In the rows, 128 means zero.
Where one turn sends some rows of the set: a few examples, then the rows asked:
q629: [131 130 142 127 104 151 148 144 116 125 139  99 113 115 125 123 148 147
 150 105 114 124 105]
q725: [132 140 140 139 118 140 117 142 108 123  79 115 131 121 139 136 142 145
 151 122 157 123 116]
q487: [123 123 146 134 116 177 130 140 141 117 139 121 147 128 122 107 170 149
 142 134 142 115 132]
q954: [112 134 127 165 121 156 117 148 128 117 123 140 157 120 158 112 156 150
 159 125 140 139 123]
q825: [133 147 129 131 100 148 129 139 111 123 124 113 112 121 121 133 129 161
 125 161 129 110 103]
q631: [132 137 130 138 121 130 134 158 119 122 150  76 131 119 130 118 136 137
 150 126 124 127 118]
q849: [118 127 140 158 131 175 132 144 102 116 129 116 132 106 132 123 136 131
 161 140 158 132  89]
q864: [150 145 127 147 124 143  93 132 106 117 120 134 131 126 143 122 157 143
 136 113 151 145 124]
q263: [108 118 146 146 125 154 123 134 126 127 148 116 127 100 141 143 131 152
 135 123 134 112 139]
q464: [125 155 141 156 142 174 137 160 119 122 137 137 157 114 143 130 128 160
 156 138 143 119 101]
q618: [131 134 114 135 128 129 131 139 140 127 155 137 143 125 134 130 157 132
 150 130 155 120 124]
q22: [129 159 156 142 132 165 107 151 115 118 140 122 131 126 141 147 144 118
 153 157 130 134 110]
q648: [142 143 153 155 123 160 126 111 118 124 118 123 136 127 127 125 123 171
 133 136 143 130 139]
q266: [129 141 148 139 124 163 118 119 105 121 157  86 127 118 136 127 146 169
 152 130 158 126 136]
q624: [118 145 117 121 109 157 145 155 133 120 148 103 120 115 130 108 126 141
 162 137 142 133 117]
q167: [149 141 157 172 143 154 127 148 112 120 150 113 156 129 131 135 144 139
 147 138 125 127 100]
q98: [139 159 156 139 131 164 138 141 118 100 128  94 145 124 150 109 157 170
 148 146 140 130 111]
q940: [147 158 158 138 120 162 144 131 116 119 135 115 118 123 125 151 132 158
 138 146 122 111 119]
q395: [125 129 149 168 125 148 134 143 119 123 109 116 163 121 133 128 155 142
 148 139 128 105 134]
q965: [ 99 124 149 132 119 136 129 152 141 136 120 112 144 127 142 143 155 149
 166 131 133 135 112]
q975: [128 137 141 154 117 155 130 115 120 122 131 156 129 121 136 134 159 130
 150 129 127 126 133]
q748: [150 146 111 135 104 152 112 137 114 103 150 130 118 120 146 110 137 159
 131 137 144 131  95]
q420: [137 149 148 132 111 156 118 126 105 108 124 107 130 134 144 104 147 177
 141 145 113 132 105]
q767: [148 147 128 155 113 140 106 147 132 131 130 131 128 129 128 151 130 151
 122 140 151 130 132]
q588: [128 141 125 153 120 146 127 178 107 117 109  96 146 125 134 129 149 163
 154 125 145 127  89]
q393: [113 148 137 121 120 157 115 140 106 133 125  99 131 132 131 139 141 158
 183 123 156 122 126]
q747: [122 119 122 166 102 151 118 152 127 118 120 136 136 120 131 143 135 119
 158 131 147 120 120]
q532: [150 130 134 138 108 151 109 138 115 118 158 104 127 131 136 134 161 150
 164 102 161 132 110]
q856: [130 138 155 157 110 155 123 142 150 106 135 127 137 112 160 139 154 134
 138 152 139 126 129]
q827: [134 148 122 132 117 162 138 160 120 124 154 117 137 118 129 111 138 166
 147 100 113 114 120]
q708: [131 117 143 136 124 155 102 145 119 107 130 120 145 129 144 125 145 130
 167  98 133 108 128]
q804: [138 144 116 138 121 133 118 132  88 115 118 118 128 128 136 121 117 158
 153 126 126 115 102]
q315: [125 152 111 142 127 162 105 149  86 119 127 130 123 127 131 123 135 144
 165 111 139 137 111]
q73: [138 158 130 123 116 149 121 148 120 138 149 115 126 124 127 160 145 160
 156 128 160 100 129]
q957: [130 166 134 102 111 156 131 159 130 115 145 111 127 118 142 116 156 141
 154 123 120 123 122]
q707: [128 142 146 147 125 174 121 153 106 126 131 143 127 113 131 140 167 133
 148 125 134 128  88]
q951: [146 146 126 133  98 138 115 163 125 108 118 105 138 139 142 123 135 162
 149 146 134 124  86]
q291: [143 139 148 146 108 159 134 140 142 113 105 124 142 124 144 120 149 170
 141 133 164 138 107]
q332: [150 144 123 147 106 156 120 141 121 115 161 128 107 127 125 140 138 137
 142 137 146 146 102]
q74: [137 137 139 135 103 167 127 160 131 130 141 100 144 128 126 138 168 178
 152 120 162 114 110]

q708 -> q965
q825 -> q748
q464 -> q167
Now find these:
q315 -> q588
q631 -> q957
q532 -> q393
q864 -> q725
q975 -> q747

Where one turn sends some rows of the set: a few examples, then the rows asked:
q617: [146 104 128 104 142 142 148 132 112 122 123 143 124 143 100 121 133 156
 135 132 122 125 122 103 135 121 139 120 118 130 144 173 134 116 121 123
 111 129 114]
q692: [152 131 112 138 129 158 154 177 135 146 148 122 137 138 133 126 154 130
 139 139 138 144 133 117 133 113 106 145 109 137 131 142 146  98 138 124
 119 126 127]
q787: [142 141 113 149 129 156 135 145 140 111 132 123 101 138 117 131 136 143
 131 140 115 150 126  75 129 130 103 130 117 133 140 165 148 110 131 126
 115 137 143]
q880: [149 132 102 151 133 146 152 141  92 127 116 112 106  98 120 146 135 132
 153 128 140 133 131 102 132 105 119 138 110 148 158 134 134 120 129 101
 137 148 123]
q537: [119 140 108 127 137 132 148 129 118 141 120 111 139 131 124 151 119 122
 128 158 167 101 124 123 112 127 111 113 103 158 148 128 103 123 144 133
 114 138 123]
q443: [142 105 117 120 125 109 148 128 125 130 130 130 107 127 125 146 107 139
 135 142 122 135 116 135 116 134 120  99 121 130 155 158 141 115 139 132
 115 101 132]
q900: [110 129 101 143 136 130 150 126 126 140 130 135 139 136 144 131 125 130
 143 147 163 112 134  88 112 132 124 108 114 158 147 132 116 146 147 150
 111 142 130]
q888: [124 116 113 136 127 152 159 171 125 120 123 124 137 147 131 127 139 127
 126 140 150 147 106 110 112  92 101 125  97 121 142 147 134 104 135 124
 127 155 136]
q240: [115 128  97 123 124 143 152 148 102 108 121 130 108 118 147 124 139 138
 117 125 133 126 123  99 108  97 111 145  98 142 150 147 132 116 123 124
 134 161 128]
q153: [138 132  94 143 134 144 158 139  98 125 120 106 115  99 122 145 139 132
 151 126 142 132 129 103 131 111 122 141 104 152 160 131 125 121 132 102
 144 151 125]
q857: [135 121 117 131 133 153 152 172 124 123 123 127 129 148 131 122 138 126
 122 139 143 146 112 101 110  88 100 123  98 123 142 149 142 100 128 121
 117 158 138]
q731: [146 108 116 104 132 107 156 125 123 139 138 121 121 127 130 139 108 130
 125 134 108 137 127 115 126 140 139 104 104 143 162 157 146 122 136 131
 117 111 128]
q310: [153 141 113 149 130 155 157 143 122 119 134 121 115 121 118 144 134 121
 120 155 103 156 150  87 127 136 122 137 110 146 145 164 145 116 129 123
 126 144 125]
q721: [115 131  94 144 136 125 143 123 120 145 119 135 126 137 144 129 122 130
 141 143 161 115 137  97 102 121 128 107 117 157 143 120 122 148 146 140
 116 137 129]
q797: [129 122  92 135 110 134 140 121 122 165 125 129 130 138 138 136 130 136
 140 133 156 110 129 127 142 121 126 116 114 149 144 124 122 138 160 144
 122 131 125]
q495: [154 128 110 143 115 154 150 138 132 111 119 111 101 137 114 140 139 147
 124 146 113 156 127  99 136 117 116 133 127 130 160 163 144 100 132 132
 126 147 122]
q446: [143 116 139 131 149 132 134 144 106 120 130 139 119 145  99 102 133 134
 130 137 125 136 109 110 139 127 121 123 127 143 127 163 137 133 144 120
 117 119 133]
q553: [133 137 129 161 131 154 153 159 121 139 139 110 127 109 140 135 134 142
 167 122 145 141 142  88 126 118 130 142  98 139 143 127 133 123 142 124
 125 129 117]
q356: [114 134 115 141 115 122 142 133 116 147 107 106 142 149 134 134 135 125
 132 135 172 113 104 101 121 130 117 108 106 144 141 143 125 133 156 143
 113 135 121]
q852: [123 131 104 109 118 130 153 135 118 133 120 127 158 154 150 131 123 121
 120 138 158 111 128 113 120 131 125 131 112 153 155 131 130 128 141 146
 104 138 106]
q505: [141 122 129 115 139 108 150 127 130 133 128 110 115 125 121 135 104 124
 133 133 120 137 125 117 111 138 123  97 107 141 155 149 137 117 143 117
 101 101 143]
q183: [136 132 108 142 126 156 162 172 139 142 147 119 139 137 140 124 154 132
 143 134 143 143 133 120 131 121 105 150 110 138 128 140 136 102 142 129
 123 124 130]
q364: [146 123 146 112 142 117 148 122 113 123 114 117 107 126  99 114 141 145
 132 145 129 128 132 111 112 123 135 127 124 141 134 152 132 107 126 105
 107 133 115]
q658: [124 124  94 132 110 134 140 124 135 158 127 128 129 133 136 141 140 143
 134 139 163 108 127 127 135 127 119 112 114 149 147 135 108 126 159 148
 119 135 128]
q978: [119 131 104 116 118 134 159 131 115 139 119 124 149 144 152 138 125 128
 116 136 157 108 129 112 127 135 129 127 108 155 158 145 115 130 140 156
 112 141 105]
q662: [123 133 100 118 139 130 146 126 120 141 117 124 136 139 132 150 110 125
 131 155 167 102 125 126 110 121 113 113 102 150 147 119 112 120 131 126
 113 143 121]
q508: [135 111 122 123 132  95 147 131 113 128 131 117 115 132 125 133 115 129
 132 142 116 137 111 108 107 137 130  99 114 141 151 158 158 129 142 133
 120 105 129]
q225: [143 142 133 153 123 145 148 137 114 117 121 100  97 125 115 146 127 135
 123 156 110 146 128  91 124 121 112 136 105 129 140 162 152 105 126 128
 124 146 117]
q808: [131 129  97 125 128 145 152 146 100 112 116 134  99 118 145 123 137 135
 118 125 130 130 128  99 114  93 109 143 108 142 153 148 137 114 118 118
 126 163 132]
q697: [150 113 143 136 154 121 165 120 114 137 124 139 112 131 121 115 124 130
 142 147 130 144 141 104 138 141 139 125 121 136 130 155 136 125 117 109
 116 144 122]
q782: [148 137 128 162 130 154 146 164 114 140 141 118 125 110 137 135 137 139
 163 126 138 141 146  87 128 116 129 143 105 141 142 133 146 122 139 124
 122 125 113]
q217: [137 108 120 122 135 109 159 126 131 123 134 131 116 135 138 126 102 127
 142 133 119 143 126 112 120 143 121 105 127 140 160 154 146 128 136 133
 100 106 142]
q761: [156 138 129 147 131 161 134 147 139 117 142 120 109 121 106 142 123 133
 125 155 111 152 137  96 136 122 109 126 104 135 150 150 133 107 143 120
 122 146 141]
q552: [119 134 113 134 108 132 138 137 114 152 107 113 150 151 130 139 130 124
 136 128 167 110 112 107 119 127 120 111 101 139 136 139 133 131 159 135
 106 121 115]
q853: [153 118 145 139 143 140 141 142 118 139 124 152 106 126 114 122 126 141
 124 137 129 143 141 129 128 133 135 115 118 133 125 161 115 122 139 112
 120 117 126]

q553 -> q240
q217 -> q731
Now find these:
q721 -> q852
q537 -> q356
q880 -> q857
q225 -> q787
q364 -> q446

Where one turn sends some rows of the set: a few examples, then the rows asked:
q206: [119 127  69 120 142 116 102 149 141 145 102 125 137 143 133 128 151 127
 136 118 145 145 153 117 125 132 130 132 151 108 112 116 142 136 127 147
 126 164]
q448: [131 118  99 141 135 135 115 101 125 132 129 132 136 129 139 105 121  91
 141 117 119 147 131 125 138 155 125 123 137 101 139 112 104 142 133 133
 122 129]
q113: [139 136  90 149 118 132 105 130 145 134 139 115 104 118 113 116 123 111
 149 109 118 136 119 149 139 149 117 115 137  97 122 117 115 136 160 136
 107 122]
q712: [124 119  95 134 139 122 115 120 162 148 124 133 133 119 133 130 163 119
 148 143 133 119 151 138 129 124 124 109 135 104  87 123 130 133  88 151
 131 162]
q792: [126 120  97 147 126 134 112 125 146 148 137 112 136 139 139 117 144  97
 144 127 122 134 164 121 131 149 113 115 129 108 112 118 121 122 134 142
 106 154]
q24: [137 145  71 121 132 120 103 152 152 129 107 133 105 116 101 129 131 145
 140 102 145 141 113 142 124 125 127 124 151  93 115 116 130 148 141 147
 130 129]
q362: [147 126  93 118 125 143 116 144 129 137 124 133  91 142 118 122 114 112
 123 153 123 146 128 140 115 120  96  93 135 131 111  97 137 144 113 151
 141 138]
q824: [144 127  93 119 124 145 107 143 124 140 117 131  97 139 127 122 107 107
 136 154 121 151 125 150 114 127 107  99 138 142 112  96 136 142 114 152
 145 140]
q528: [142 123  90 118 124 138 111 141 116 139 122 134  89 143 123 122 116 109
 128 158 117 148 119 148 127 122 105  98 139 132 111 103 141 145 115 146
 140 147]
q238: [141 137  99 144 127 128 109 123 169 136 126 134 109  93 108 130 136 129
 160 122 127 123 114 170 125 127 129 106 138 101  98 118 116 138 111 151
 135 124]
q788: [135 123 109 132 145 133 123  94 155 128 120 153 139 108 131 117 135 115
 145 130 135 130 130 141 122 131 131 110 135  99 114 113 104 144  82 149
 151 128]
q501: [136 125  95 131 121 142 122 123 136 138 156 118 146 145 115 116 132 119
 124 130 115 144 143 158 137 151 122 123 115  97 142 117 124 132 143 123
 121 127]
q280: [131 136  74 104 137 129 115 145 141 135 120 134 151 144 110 129 138 151
 119 124 145 149 137 156 123 132 138 139 133  98 136 113 139 145 128 134
 150 133]
q331: [134 126 102 128 131 136 124 116 155 139 143 137 149 123 114 130 146 135
 138 149 123 127 132 182 129 132 137 117 119 100 116 119 128 139  94 135
 151 133]
q241: [126 128  76 110 152 121 115 119 129 126 102 151 133 130 122 115 135 133
 123 111 149 150 124 113 130 131 132 133 151  91 134 114 120 157 117 140
 144 139]

q788 -> q241
q362 -> q528
Now find these:
q238 -> q24
q280 -> q501
q792 -> q712

